Each row has a name. Each piece below is followed by the name of the row it came from, unless a question asks for something else. Each question is about the rows just above it. Places in a row count from 1.

<102>: [ 40  22 -28  53   7   1  44  12  32  16   1  31  10  -2  17   1   4 -21
 -56  29  19 -21   0  24  37  16  32  18  33  26 -16  31   9  10  18  20
  17   4  45  -6   1  23  -7  20  27   9  48  13  49  -4  -8  19  13  15
  -8  48  30 -18]
<34>: [ 44  25 -30  59   8   1  49  14  35  17   1  34  12  -1  19   2   4 -23
 -61  33  21 -23   0  26  41  17  35  20  36  29 -17  34  10  11  21  23
  19   5  49  -6   2  26  -7  22  30  11  53  14  54  -4  -8  21  14  17
  -9  53  33 -20]
<149>: [ 12   3 -11  13  -3   0   8  -2   3   3   0   7  -1  -5   1  -3  -2 -10
 -20   4   2  -9  -1   8  10   4   5   5   9   4  -8   7  -3  -1   0   0
   1  -2  11  -7  -3   5  -6   1   4   0  11   2  12  -4  -8  -1   2   0
  -5  13   4  -7]
<100>: [ 37 -21  32 -35 -27  48 -64 -56 -83  13  52   5 -29 -23 -15  -7   8  10
  36 -43 -26  31  54  69  17  46 -42  39  25 -25  14   1 -45 -23 -50 -58
 -24   4  -8 -22  -9  17 -14 -49 -37   1 -38  18 -10  16 -29 -67  13 -33
  23   3 -52  43]
<13>: [ 37  25  32 -35 -27  48 -64 -56 -83  13  52   5 -29 -23 -15  -7   8  10
  36 -43 -26  31  54  69  17  46 -42  39  25 -25  14   1 -45 -23 -50 -58
 -24   4  50 -22  -9  17 -14  23 -37   1 -38  18 -10  16 -29 -67  13 -33
  23   3 -52  43]
<127>: [ 37  20 -26  48   6   1  40  10  28  14   1  28   9  -2  15   1   3 -20
 -52  26  17 -19   0  22  34  15  29  17  30  24 -15  28   7   8  16  18
  15   4  41  -6   1  21  -6  17  24   8  43  12  45  -4  -8  16  12  13
  -8  44  27 -17]
<149> in full: : [ 12   3 -11  13  -3   0   8  -2   3   3   0   7  -1  -5   1  -3  -2 -10
 -20   4   2  -9  -1   8  10   4   5   5   9   4  -8   7  -3  -1   0   0
   1  -2  11  -7  -3   5  -6   1   4   0  11   2  12  -4  -8  -1   2   0
  -5  13   4  -7]
key -> tag
[21] -> Q_396
[0] -> Q_126
[-49] -> Q_623
[-50] -> Q_511
Join <100> by its entry at place 35: : Q_511

<112>: [-6 -3 -2  0 -2 -3 -3 -5 -2 -3 -2  2  3 10  8 -6 -6 -3  2  4 -2  1  0 -1
 -7 -6  5 -3  1  0 -3  0 -1  0 -2  2 -4  2 -2 -3 -4 -7  3 -3  3  0 -9  2
  3  3  1 -1 -4 -2]
<35>: [-50   1   0  55   6  11  26 -46   2   2  -6  42  46  24  23   8 -68  23
  -4  16  31 -43  -2 -26 -30  -2  16  34 -19   1 -72 -28 -21  26  -6 -31
 -60  29 -60 -32 -13 -14  -7 -25  -6  -8 -10  12 -10  10  43  12 -40 -17]
<164>: [ 19  16  12  11  12  16  21  16  12  16  11   1   0 -31 -24  29  17  17
  -7 -10  16  -6   4   5  27  26 -14  19  -5   4   5   0   4   6  10 -10
   9   0   3  12  17  28  -9  13  -9   1  37  -1 -11  -7   7   9  13   9]
<144>: [ -9  -4  -3   3  -2  -3  -3  -8  -2  -3  -3   4   5  12  10  -7 -10  -2
   3   5  -1  -1   0  -3  -9  -7   6  -2   1   0  -7  -2  -2   2  -2   1
  -7   3  -5  -5  -5  -8   3  -5   3   0 -10   2   3   4   3  -1  -6  -3]
<132>: [-40  -2  -2  38   3   5  16 -36  -1  -1  -7  30  33  22  20   1 -52  14
  -2  13  20 -30  -2 -20 -26  -5  13  21 -14   0 -53 -20 -16  18  -6 -21
 -45  21 -44 -25 -12 -15  -4 -20  -3  -6 -13   8  -6   8  29   7 -31 -14]
<55>: [ 24  20  15  13  15  20  26  20  15  20  14   1   0 -37 -28  35  22  21
  -8 -11  19  -6   5   7  34  32 -17  23  -5   5   7   1   6   7  12 -11
  13   0   5  16  22  34 -10  17 -10   2  45  -1 -13  -8   9  11  16  12]
<104>: [-49   0  -1  52   6  10  25 -45   1   1  -6  40  44  23  22   7 -66  22
  -4  15  30 -41  -2 -26 -30  -2  15  32 -19   0 -69 -27 -21  25  -7 -30
 -58  28 -58 -31 -13 -14  -6 -24  -6  -8 -10  11 -10   9  41  11 -39 -17]
<104> in full: : [-49   0  -1  52   6  10  25 -45   1   1  -6  40  44  23  22   7 -66  22
  -4  15  30 -41  -2 -26 -30  -2  15  32 -19   0 -69 -27 -21  25  -7 -30
 -58  28 -58 -31 -13 -14  -6 -24  -6  -8 -10  11 -10   9  41  11 -39 -17]
<164> in full: : [ 19  16  12  11  12  16  21  16  12  16  11   1   0 -31 -24  29  17  17
  -7 -10  16  -6   4   5  27  26 -14  19  -5   4   5   0   4   6  10 -10
   9   0   3  12  17  28  -9  13  -9   1  37  -1 -11  -7   7   9  13   9]
<144> in full: : [ -9  -4  -3   3  -2  -3  -3  -8  -2  -3  -3   4   5  12  10  -7 -10  -2
   3   5  -1  -1   0  -3  -9  -7   6  -2   1   0  -7  -2  -2   2  -2   1
  -7   3  -5  -5  -5  -8   3  -5   3   0 -10   2   3   4   3  -1  -6  -3]

<110>: [ 5  6  7 73]
<96>: [ 5  6  7 22]
<43>: [ 53 -60 -58  47]
<23>: [5 6 7 4]
<28>: [-67  65  60 -62]
<96> in full: : [ 5  6  7 22]
[-67  65  60 -62] : <28>

<170>: [ 33  21 -12  -5  21]
<51>: [ 36  23 -13  -3  23]
<122>: [12  3 -4 -3 -3]
<162>: [23  4 -4 -3 -3]
<49>: [ 37  24 -13  -3  23]
<31>: [ 31  18 -11  -4  20]
<147>: [-5 -8  3 -1 -4]
<58>: [ 27 -88  -7 -59  26]
<161>: [ 30  18 -11  -4  19]
<198>: [ -6 -13   3  -4  -3]
Table of tags by key:
[-3] -> Q_258
[-2] -> Q_891
[33] -> Q_946
[-4] -> Q_678
[-5] -> Q_305
Look up the entry of <170> at place 4 in the table: : Q_305
After [31 18], its row goes on with : [-11  -4  20]
[24] is at row and place : <49>, 2
Which row holds [ 31  18 -11  -4  20]? : <31>
<58> in full: : [ 27 -88  -7 -59  26]
[ 27 -88  -7 -59  26] is in which row? : <58>

